128 stands for zero in the data rows.
Here are some points, one per row:
[ 99  69 184 136 112 140 140  89 108  94 110  87 225 101 130 167 162 112
 146 170 115  63 154  89 113  69 161 123 163 116 152  86 132 109 255 136
 117 137 103  97 162 162 102 113 162 102 255 100 118 191 150 160 141 129
 135 104  90 241 116  90 108 104 130 126]
[104 170 104  94  95 109  94  94 108 102 103  92 118 106 104 179 106 119
 126 120  97 163 117  92 113 112 124 163 119 133 100 153 170 131  95  93
 110 103 170  98 109 119 255 105  87 255  82  90 146 225 116 118 109  90
 213  91 164 197 135 217 102 103 128 113]
[ 98 115 136  94 105 131  98 103 136 198 200 118 239  84 139  77 150 121
 158 140 211 114 164 162 123 243 157 127 116 110 164  70 126 165 176 221
 127 152 158 148 209 169  93 120 149  91 133 130 116  89 113 159 163 186
 122 129  95 120 137 105 100 113 122 100]
[108 110  71 106 127 139 131 168 129 155 147 118  80 172  95 153 126 121
 112 121  87 141 118 255 141 110 104 111 101 173  85 199 158  92 133  97
 118 107  94 108 111 128 124 189 100 178  84  85 172 255 182 125 129 100
 101 111 114 222 103 145 119  92 137 142]
[ 66 133  86 122 118 112  95  98 112 119 171 168 108 127 130 116  98 107
 117 123  72  97 131 177 121  76  98 126 125 255  95 155  90 139 114  95
 126 102 154 162 119 122 150 111 116 228  96 132 147 104 123 110  88 116
  78 124 239  94 115 196 125  73 112 110]
[223 189  70 133  97 134 110  72 130 108 166  73  69 217 115 111  93 125
 110 100  92 131 134 100 119 255 108 143  93  84 126  93 116 151 104 168
 153  85 129 121 122 116 127  96 101  94 255 113 120 127 103 124 102 210
  92 169 153  92 142 102 214 183 160 140]
[116  93 174 135 106 239 124 100 122 125  80 139 131 146 118  91 209 108
 115 134 101 108 141  93 148 106 116 113 118 122 131 156 119 101 156 135
 108 116 110 121 135 124 113 185 149 120 169 121 104 103 136 113  94  94
 109 177 111 219 106 101 104  84 122 255]
[116 121 166 142 101 118 123 122 146 100 100  83  89 129 152  95 170 102
  98 113 133 125 104 127 109  82 103 115  82 110  89 175  83 125  59 101
 134  82 138 131  92 105 153 146  77 145 152 109 133  87 116  97  89 114
  82 100 154  72 103 119 145  90 117  57]
[ 84  94  89 114 148  98 115  98 124 105  85  89 102 190  67  87 114 129
 123 142 112 123 129  88 107  94  98 154 106 114 121  77 112 136 102  97
 122 120 170 109 132 138 113  78  97  98  90  80 100  85 155 136 100 112
 110 147 121 144 160 161 127 102 142 112]
[118 255 134 166 103  94 120 116 130  96 255 104  86 181  99 185 143 103
 129 132  93  88 133 123 109  53 118 151 123  80 154 118 125 130  83 122
 144 144 147 112 117 135 136 101  99  82 185 104 106 161  80 131 139 122
 135  93 106 106 152 108 113 138 151 207]
[167  81 239 255 171  88 123 116 124 165  90 185 107 136  90 128 112 112
 138 180 244 118 168 116 121 255 101 123 138 136 251  72 101 129 164 141
 110 210 100 109 130 131 102  92  92 104 166 108 109  96  80 137 120 197
 117 255 101 114 147 102 104 129 128 154]
[118 179 138 175 179 119 175 188 160  76 125 255  84 147  80 120  82 126
 114 119 255  90 117 103 128 255 108 102 119 255 125 183 127 104  82  95
 105 137 149 125 119 103  84  92  88 121 145  84  99 103 132 124  97  83
 102  86 145 110 134 192 119 188 125 116]
[181  98 101  91  83  97 165  98 107 121  92 245 107 125 134 136 143 129
 116 115  91 134 117 247 143  94 132 102  90 150  98 111 123 109 143 128
 125 105 132 142 112 134 135 255 110 133 120 178 125  87 156 115 112 101
 117 122  99  71 120  94  81  89 119 112]
[ 91 206  84 120 182 104 133 244 105  82  80 106 133  93  93 123 101 116
 146 118 151  88 134 102 108  70 103 172 155  55 130 103 139 151  89  98
 103 151 185 115 104 121  90 109  91 142 123 120 110 255  98 122  96 106
 114 102 178 220 132 218 112 102  98  95]
[114 119 130 108 114 139  91  70 108  94 178 101 255 255  90 168 160 145
 132 155  93 181 139 107 112 100 121 156 128  82 151  93 133 187 105 180
 131  98 139 102 161 128 100 115 148  85 154 111 170 210 105 150  93  85
 148 110 132 255 188 111  92  87 172 255]
[111  75  79 115 141 104 163 255 125  67 102 106 171  86 125 116 129 159
 136 132 204  84 130  91 114 255 141 167 246 141  95  95 129 122 110 106
 133 183 106 102 118 122 111 110  92 114  77  81 139  88 138 132 137  91
 158  85 112 154 123 152  89 201 110 138]
[ 73 143 111  87 119 145  99 116 121 106  91  78 113 124  75 123  83  99
 119 118 128 166 118 101  96  66 103 120 128  97 127 135 144 136 106  94
  72  97 126 114 102 110 152 183 195 182 135 119 198  65 100 120 109  84
 101  87 173 160 158 180 190  90 131 161]
[216 217  93 163 164 116 100  79 186 109 111 157  95  80 140 118  98  98
 129 109 167 111 120  76 154 130 132 114 143  89 121 156 115 114 116 109
 122 120 127 130  82 109  83 116  69  83 121 122 106  66 124 146  80 203
 114 134 114 106 113 184 144 154 128  80]
[ 91 100 132 122 142  99 168 255 126 255  86  66 194  95 255 137 114 155
 148 120 137 159 132 105 132 177 173  86 213 179  95  84 158 103 102  93
 108 146  86 179 115 151  84 103 174 167 103 144  92 171 198 170 194  83
 121 106 107 112 104 122 114 100 106 143]
[ 90 141  72 110 185  76 145 119 122 101 156  99  79  90 128 148 136 122
 119 121  96  96 101  63 140 186  98 152 100 127 120 185 172 115 124 112
 119 114 121 156 100 111 202 132  81 111  93 122 131  87 103 110  97 122
 123 104 179  89 133  87 170 127 128  97]
[135 140 230 101 103 255  97  86 113 138  91 125 113 190 122 115 215 115
 108 119  79 238 118 152 160 143 112 119 131 176 122 214  99 140 116 125
 131 100  95 112 137 133 199 255 169 123  66 255 159 137 130 120 145  90
 123 103  97  91 113  97 129  89 169  82]
[ 94 107  80  82 100  91 145 115 123 130  91  99 134  85 114 111  81 143
 143 104 107 103 118 130 140  89 146  93 110 118  93 147 117 123 118 130
 152 129 102 150 150 128 138  91  73 143  76 250 110 130 112 112 156  65
 160 120 119 113 130 151 252 189 104 113]
[155  94 113 184 164 104 164 145 126 255 131 236 143 117 255  88 116 160
 129 140 255 100 142 203 147  99 187 123 225 119 154 119 142 126 209 157
 156 145 116 162 163 105 109  70 139  92  93 166 116 108 163 123 217  66
 109 128 105 139 111  81 105 163 111  83]
[ 77  83  88 159 129  76 140  97 129 222 119  86 163  82 194 165 122 143
 138 126  85 180 121 139 130 117 224 143  91 102  91 106 106 137 135 129
 185 126 101 154 157 158 142 105 255 112  97 226 124 115 146 147 213 212
 240 108 121  87 104 110 117 255 107  96]
[ 97  98 104 116 159 104 121 145 142 115  83  74 109  81 101 126 129 156
 155 125  95  90 119 195 114 101 163 129 158 171 114 125 153 140 127 112
 137 138 125 120  83 117 134  97 144 120 136 142 124 157 161 128 106  98
 208 131  98  86 106 162  94  98 106  83]
[203 128 255 116  97 209 129 137 118 118 255 135  71 168 119 107 238 125
 125 132 149 177 146 100 152 130 164 108 116  74 153 210 115 103 255 139
 113 112 102 121 135 112  80 123 104  94 155 140 108  88 154 142  85 214
 108 236 104 130 139 109  84  92 126 183]
[ 94 136 107 139 134 111 125 192 128  95 117 102 140  95 112 167 109 134
 153 139  70 111 111 141 132  64 119 142 120  97 142  73 193 142  86 106
 135 146 255 115 110 141 115  82  79 166  75  92 117  76 103 122 127  76
 115  87 221  88 147 186 189 255 120 120]
[133 104 255  55 128 142 118 136 108 110  81 240 104 105 192  91 130 102
 133 135 138 135 127  98 127 108 104 115 132 144  82 109 108 106 123 109
 108 129  87 111 109 125  87 102 100  83  99  73 111 140 121 127 105 136
 117 122  83 125 117  93  95 110 119 143]
[112  80  72 110 110 108 119  87 129 124  68 107 131  95 149 211 142 248
 127 126  92 138 137 128 108  63 116 125 122  77 168 105 162 154 143 195
 137 119 132 131 205 140  91  78 168  80 191 108 113  89  85 148 204 207
 134 128 145  83 137 124 107 138 133 134]
[111  98  81  92 128 132 134  92 139 147 162 103  87 108 129 153 110 153
 134 144 128 116 130  74 105 125 149 107 128  79 134 109 154 142  94 128
 141 180 101 114 162 129 127 101 128 126 132 128 159 108 115 121 148 105
  99  67 119  70 122 120  94  93 107 138]
[ 88  76 123 160 121  91 108 138 130  76 127 118 116  93 126 120  88 113
 125 114 146 150 114 184 121 140 118 134 133  97 131  95 128 118 128 101
 117 101  90 140 117 136 135  84 126  91  80 107  86 178 201 138 165  86
 124 106 105  87 120  87 107 100 123  87]
[255  84 148  81 112  90 120 119 168 140  94 119  89  90 126 100 109 134
 110 111 114 106 114 144 186  93 115 114 109 247 137 232 115 121  88 131
 143 129 122 224 127 133 163 191 164 134 115 169 134  76 165 120 119 155
 101 122 132  87 115  74 128 104 122 105]
[255 131 174 190 183 143 171 130 175  97 255 255  98 131 124  94 105 119
 109 121 140  71 111 124 145  72  99 126 107 144  96 102  85 111  63 119
 143 120 106 109 104 108  92 151 105 118  82  76 130  86 119 104 106 177
 104 221 118  90 105 150 187 107 123  62]
[ 86 216  79 100  96 249 100 115 112  74  81 108 160 231  97 175 141 118
 127 127 101 228 126 104 144  95 108 118  88  75 109 128  91 144 134 216
 149 110 151 124 128 156 236 160 196 140 230 176 197 155 117 111 124 160
 152 119 128 152 156  87 190  70 218 104]
[ 84 102  84 159 125  99 177 106 116 158 144  78 161 107 152  80 115 110
 133 137  72 157 145 126 119 143 155 161 105 104 223 108 140 125 164 164
 143 188 135 109 140 121  72  87 140 100  89  90 149 114  77 117 170 205
 193 128  98 152 139  62 131 131 128  86]
There is one direction along which these points spread out most. Take the direction at right angles to it along which they spread out most. Go by this last direction. Where along it does each point below lie, from 0 to 99? The average is 50, and the first point in the table lies past the average. One standard deviation of the points above along it is 16.
[ 97  98 104 116 159 104 121 145 142 115  83  74 109  81 101 126 129 156
 155 125  95  90 119 195 114 101 163 129 158 171 114 125 153 140 127 112
 137 138 125 120  83 117 134  97 144 120 136 142 124 157 161 128 106  98
 208 131  98  86 106 162  94  98 106  83] 36
[ 98 115 136  94 105 131  98 103 136 198 200 118 239  84 139  77 150 121
 158 140 211 114 164 162 123 243 157 127 116 110 164  70 126 165 176 221
 127 152 158 148 209 169  93 120 149  91 133 130 116  89 113 159 163 186
 122 129  95 120 137 105 100 113 122 100] 63
[116 121 166 142 101 118 123 122 146 100 100  83  89 129 152  95 170 102
  98 113 133 125 104 127 109  82 103 115  82 110  89 175  83 125  59 101
 134  82 138 131  92 105 153 146  77 145 152 109 133  87 116  97  89 114
  82 100 154  72 103 119 145  90 117  57] 46
[ 73 143 111  87 119 145  99 116 121 106  91  78 113 124  75 123  83  99
 119 118 128 166 118 101  96  66 103 120 128  97 127 135 144 136 106  94
  72  97 126 114 102 110 152 183 195 182 135 119 198  65 100 120 109  84
 101  87 173 160 158 180 190  90 131 161] 47
[ 86 216  79 100  96 249 100 115 112  74  81 108 160 231  97 175 141 118
 127 127 101 228 126 104 144  95 108 118  88  75 109 128  91 144 134 216
 149 110 151 124 128 156 236 160 196 140 230 176 197 155 117 111 124 160
 152 119 128 152 156  87 190  70 218 104] 79
[ 91 206  84 120 182 104 133 244 105  82  80 106 133  93  93 123 101 116
 146 118 151  88 134 102 108  70 103 172 155  55 130 103 139 151  89  98
 103 151 185 115 104 121  90 109  91 142 123 120 110 255  98 122  96 106
 114 102 178 220 132 218 112 102  98  95] 30
[223 189  70 133  97 134 110  72 130 108 166  73  69 217 115 111  93 125
 110 100  92 131 134 100 119 255 108 143  93  84 126  93 116 151 104 168
 153  85 129 121 122 116 127  96 101  94 255 113 120 127 103 124 102 210
  92 169 153  92 142 102 214 183 160 140] 66
[118 255 134 166 103  94 120 116 130  96 255 104  86 181  99 185 143 103
 129 132  93  88 133 123 109  53 118 151 123  80 154 118 125 130  83 122
 144 144 147 112 117 135 136 101  99  82 185 104 106 161  80 131 139 122
 135  93 106 106 152 108 113 138 151 207] 59
[181  98 101  91  83  97 165  98 107 121  92 245 107 125 134 136 143 129
 116 115  91 134 117 247 143  94 132 102  90 150  98 111 123 109 143 128
 125 105 132 142 112 134 135 255 110 133 120 178 125  87 156 115 112 101
 117 122  99  71 120  94  81  89 119 112] 52
[ 84 102  84 159 125  99 177 106 116 158 144  78 161 107 152  80 115 110
 133 137  72 157 145 126 119 143 155 161 105 104 223 108 140 125 164 164
 143 188 135 109 140 121  72  87 140 100  89  90 149 114  77 117 170 205
 193 128  98 152 139  62 131 131 128  86] 55
[111  98  81  92 128 132 134  92 139 147 162 103  87 108 129 153 110 153
 134 144 128 116 130  74 105 125 149 107 128  79 134 109 154 142  94 128
 141 180 101 114 162 129 127 101 128 126 132 128 159 108 115 121 148 105
  99  67 119  70 122 120  94  93 107 138] 47
[ 90 141  72 110 185  76 145 119 122 101 156  99  79  90 128 148 136 122
 119 121  96  96 101  63 140 186  98 152 100 127 120 185 172 115 124 112
 119 114 121 156 100 111 202 132  81 111  93 122 131  87 103 110  97 122
 123 104 179  89 133  87 170 127 128  97] 38
